The rows of A fall into several groups, and each row is roughly a mix of its group's hidden directions.
A (81 x 10):
[[  3.6  22.7 -36.1  22.5 -21.6 -22.1   0.6  -7.1  -8.4  17.6]
 [ -3.6 -18.8  11.4  27.2  16.3  26.6   5.7   7.2  37.7  -1.2]
 [-25.6 -15.3  14.2  -8.0 -25.3 -38.4  15.8   3.1 -13.7  -0.5]
 [  5.6  -1.5   4.4   9.5  10.4 -47.1  -1.9 -18.2  29.9   4.9]
 [ 18.7  20.1 -21.5  37.3  11.0  21.0  17.1 -14.0   7.5  -1.1]
 [  1.4 -13.7 -25.0  -0.6   6.6 -19.6 -32.7  26.2 -12.2  24.1]
 [-12.0   0.8  -4.4  18.2 -26.6 -29.9  32.8   3.1 -18.6 -13.6]
 [-22.3   9.6  31.0 -17.5 -28.3   7.1  -0.7  20.0   9.6 -22.8]
 [-14.6 -20.8  23.1  -8.6   4.3 -25.8   4.4   7.0  36.9 -18.7]
 [ -8.8  -7.1  10.2  -8.0  -0.3  46.4  24.2   5.2 -11.4 -23.0]
 [ 20.3  25.2  12.3  29.9 -10.6 -13.5 -23.7 -12.4 -17.9 -17.3]
 [  3.0  11.1  16.6  11.6 -33.0 -19.5   1.1 -20.6 -15.4 -32.3]
 [-12.7  -8.4  32.1  41.5  17.8  17.8  -0.8   7.0  -1.3   6.8]
 [ 23.8 -15.5   7.8   7.1  41.7 -26.5   4.7   9.4   3.6  15.2]
 [ -6.3   5.0 -35.5 -25.1 -17.3  32.4  -4.1  -2.7  15.2  12.8]
 [  9.0  10.2  11.1  25.2  33.6 -31.4  -4.7  -9.0   0.0 -23.5]
 [ 24.9  -4.0  23.3  33.3  20.0   8.5   6.1   6.5   4.0  29.5]
 [-18.9 -18.1  14.8  -4.8   1.3  -4.7  -2.0  46.6   1.9 -24.3]
 [-20.2 -24.5   5.7 -26.0 -20.0  -8.0  36.7  -6.6   6.6 -10.0]
 [-14.8  -5.1  13.7  -1.1   8.2   1.0 -15.6  44.3 -15.4 -27.8]
 [ -5.5   4.0   8.5 -26.7   7.8  39.4 -19.0 -28.4  -4.6  -9.4]
 [ -9.4  33.5  -9.6  -1.4   3.3  -1.4 -39.4  15.6 -20.0 -14.2]
 [-24.1   8.2  10.1  -9.8  30.0 -12.5 -13.6  35.7 -18.5  -3.5]
 [  5.6  10.7  11.8 -13.0 -41.7  -4.5  20.0  -2.7  -4.6 -32.8]
 [-18.3 -17.1  -3.2 -18.4   5.8 -22.2 -33.2  16.1  -2.4  29.1]
 [ 30.4  36.6 -23.7  -1.2  -1.3  16.1  -0.1 -21.0 -12.8  -5.2]
 [  2.4   3.9  -7.3 -25.7 -10.2  17.2 -17.3 -40.3   8.5  24.2]
 [ -4.9  28.2  17.4  -8.1 -36.6  24.5  19.9 -13.3   0.5  -3.6]
 [  8.0  -3.7  12.4 -24.8  43.4  21.6 -19.5  -6.8  -7.5   6.5]
 [-25.5 -11.7  21.6 -11.3  -5.2 -28.1   7.3 -22.9   6.1  30.0]
 [-12.9  25.7  29.3 -21.1 -27.5   2.3 -11.0 -17.5  16.4 -11.5]
 [ 14.0  38.9   4.1 -16.9  -5.1  -4.5  -4.7  30.5 -22.4  14.4]
 [ 25.1  20.0 -30.8  14.6  -3.4  25.1 -20.4  16.4   8.0 -11.7]
 [ -5.3 -34.0 -11.5  -3.0  -5.1 -27.6   7.7  18.3  28.4  20.2]
 [-10.6 -20.9  35.3 -32.3   8.4  -2.8   7.6   5.4 -16.0 -21.5]
 [  5.8  34.9  16.7  30.2  -4.5 -11.8  15.6   9.4 -16.8 -22.4]
 [-12.7  -3.9   8.9 -38.5  -3.7 -20.7 -25.7  -8.0  -8.4  27.3]
 [ -5.5  -5.3   6.5 -28.3  32.2  -7.1 -22.8 -10.7 -16.7  28.6]
 [-24.0 -14.6 -10.2  13.9   2.1  45.0  -6.8  -6.3  19.9  11.1]
 [  3.1 -21.9 -33.0  -6.8 -10.9   6.3  -1.3 -35.1  25.1  -8.8]
 [ 24.0  20.6 -18.1  20.3  10.2 -11.8  -0.9 -35.1 -11.0  19.6]
 [ -9.2   4.6  32.2  -4.1  20.0  13.4   2.3  -6.2   3.2 -43.9]
 [ 14.7  10.8 -35.5 -12.7 -22.2  28.5  -6.8 -13.9  15.6  13.3]
 [-16.7  -3.8  27.1  -3.9 -15.7   9.9  28.0  24.0  10.6 -29.2]
 [ -2.1 -29.3 -11.8  -8.9   1.4  25.2  24.3  -8.5  28.6  22.9]
 [ -2.0 -32.3 -18.1  12.7   1.9  16.5   3.1 -32.4  29.0  -0.1]
 [ -2.3  -3.8  -0.3 -22.3  -8.4 -15.5 -20.2 -31.2  31.4  22.7]
 [-13.0   8.8   2.4   0.6 -20.1 -27.4   6.4 -31.7   7.4  34.8]
 [ 21.9  27.4  -3.6 -21.9  14.5   8.8   4.8 -26.7 -30.6  -6.5]
 [ 25.9  28.3 -19.3 -14.5   5.7  12.2 -11.4  21.0  -2.7  30.1]
 [  4.2   5.0  -3.9  -8.3 -47.1  -3.5  10.5 -27.7  -0.5 -21.9]
 [-19.5 -30.3  25.2  10.6  -2.5 -18.8  22.1 -14.5   1.1 -24.8]
 [ -6.7   3.1   1.1  -6.4 -35.7  34.1  32.0  10.4  -5.7   5.4]
 [-18.0 -10.1  -6.3   0.0 -38.9 -32.9  -2.8  24.9  -4.3  -2.5]
 [ 29.1  22.5 -21.0  10.4  18.2  34.7 -12.8  -8.2   6.9  -1.5]
 [-21.0 -17.9  36.2  12.7  18.0   4.9  23.1  21.7  -2.6  11.4]
 [ 20.7  22.8 -36.9 -13.7   4.7  13.0 -26.3   4.4   5.0  17.2]
 [-11.7 -19.5  28.0 -33.6   5.6  -7.7   4.4  12.9 -23.6 -21.3]
 [ -4.5 -35.9 -13.8   6.6   5.3  -6.3  20.7  40.6   2.3   4.9]
 [ -8.0  -8.7   4.0  -9.2 -45.2 -10.3  -8.7  26.7  12.8 -19.5]
 [-13.5 -39.8   4.8 -10.0  10.2   2.9  33.8  -1.8  20.7  11.9]
 [ 17.8   5.8 -17.0  22.5  10.7 -41.0  -4.2 -16.0   7.0  21.4]
 [  0.3  -6.8   5.4  -7.1   8.6 -38.8 -18.2 -21.6  34.3   6.3]
 [ 29.0  21.1 -25.8  -1.0  15.4  28.4 -24.2   6.2  -6.1  -7.7]
 [ -4.6  -5.1  12.5  21.6   0.1  -1.2  36.4  32.8  -2.2 -25.4]
 [  0.1 -32.3 -21.7  -9.5  -7.3  26.1  28.8   2.9   6.6  22.3]
 [ 10.2  -0.7  32.3  -2.4  18.6 -26.1  22.5  26.0 -14.0  12.6]
 [ -2.8  -7.6 -20.3  -2.0  33.1  -4.9 -30.6  20.5 -17.6  21.1]
 [ 18.3  -6.9  34.9  30.0  10.1 -28.6  10.0  -6.5  -9.7  -7.7]
 [  7.9   2.7  24.9 -38.6  25.2  15.6  -9.3 -22.1  -9.5   1.8]
 [-11.1   6.9  -9.5   3.2   5.9 -25.9  -3.8 -26.6  -5.5  44.6]
 [ -3.6  -5.8  17.4 -20.0  37.1  -4.3  11.2 -16.5 -34.4  -0.3]
 [-15.7  -7.4   7.6 -33.1  -5.3  39.7 -21.4   5.5  -8.5  -9.6]
 [-28.5 -23.0  18.7  -4.9  -1.6 -34.7  20.5   1.7 -19.1   3.6]
 [ 42.8   6.7  -7.8  12.5  12.8   9.7  -1.4   2.0   9.8  35.6]
 [-13.9 -10.7   9.8 -19.6  19.4  23.0 -29.2  17.9 -15.1 -24.9]
 [ 27.5 -27.4 -19.9   2.1   6.8  -7.5   9.7 -29.4  26.2   7.9]
 [ 12.1  18.9 -20.4   9.4  32.4  -0.2  10.8 -16.2 -35.3   6.0]
 [-37.7   4.3  -7.1  -9.1   0.8  39.1  -6.3  21.6   3.6  10.1]
 [-11.3  11.0  14.8 -12.0 -17.2  44.7   8.2   8.0 -17.7 -19.3]
 [ -8.6 -10.7 -29.2 -12.4 -28.6  17.9   2.1 -30.5  18.9  -9.9]]
Here is one row from each group, named. Which group is each of the other rows in?
[  8.7  -9.5  26.4 -12.5   5.4  28.0  13.8   7.8   3.3 -40.4]  U
[  5.3  30.8  -7.0  -0.6  22.4   0.7 -33.0  27.4 -16.2   9.5]  F
[ -2.9  16.5   9.6 -21.4   2.7  37.4 -18.9 -28.9 -13.0 -11.0]  V

[  3.5 -40.0 -15.2   8.2  31.0   8.5  26.0   8.1   3.6  -4.2]  V
[ -1.8  12.7 -35.3  18.8  -8.9 -21.0 -16.3   0.2  -1.4  34.1]  U
[-21.9  14.9  39.7  16.3  -4.2   2.3   3.7  23.5 -23.3  -6.8]  F
[ 16.8 -10.1  -9.6 -33.3   7.9  -5.5  28.8  15.6  10.0  29.4]  F
[-27.9 -11.8  10.4  11.6 -23.2 -35.5  19.6  -7.1   6.1  17.1]  U
[  8.8  23.6 -24.4  -7.4 -25.8  -7.7 -26.5 -19.4  -7.0 -24.1]  F
[-31.4 -32.4   6.9   6.6   2.3 -11.0   5.4 -19.4   7.7 -31.7]  F
[  6.2  14.9 -22.7  33.9   8.0  -8.8  31.5 -10.5 -22.9  -5.0]  U
[-14.7 -16.4   9.3 -24.7   0.0 -22.9   0.3  22.7 -34.9 -16.7]  U
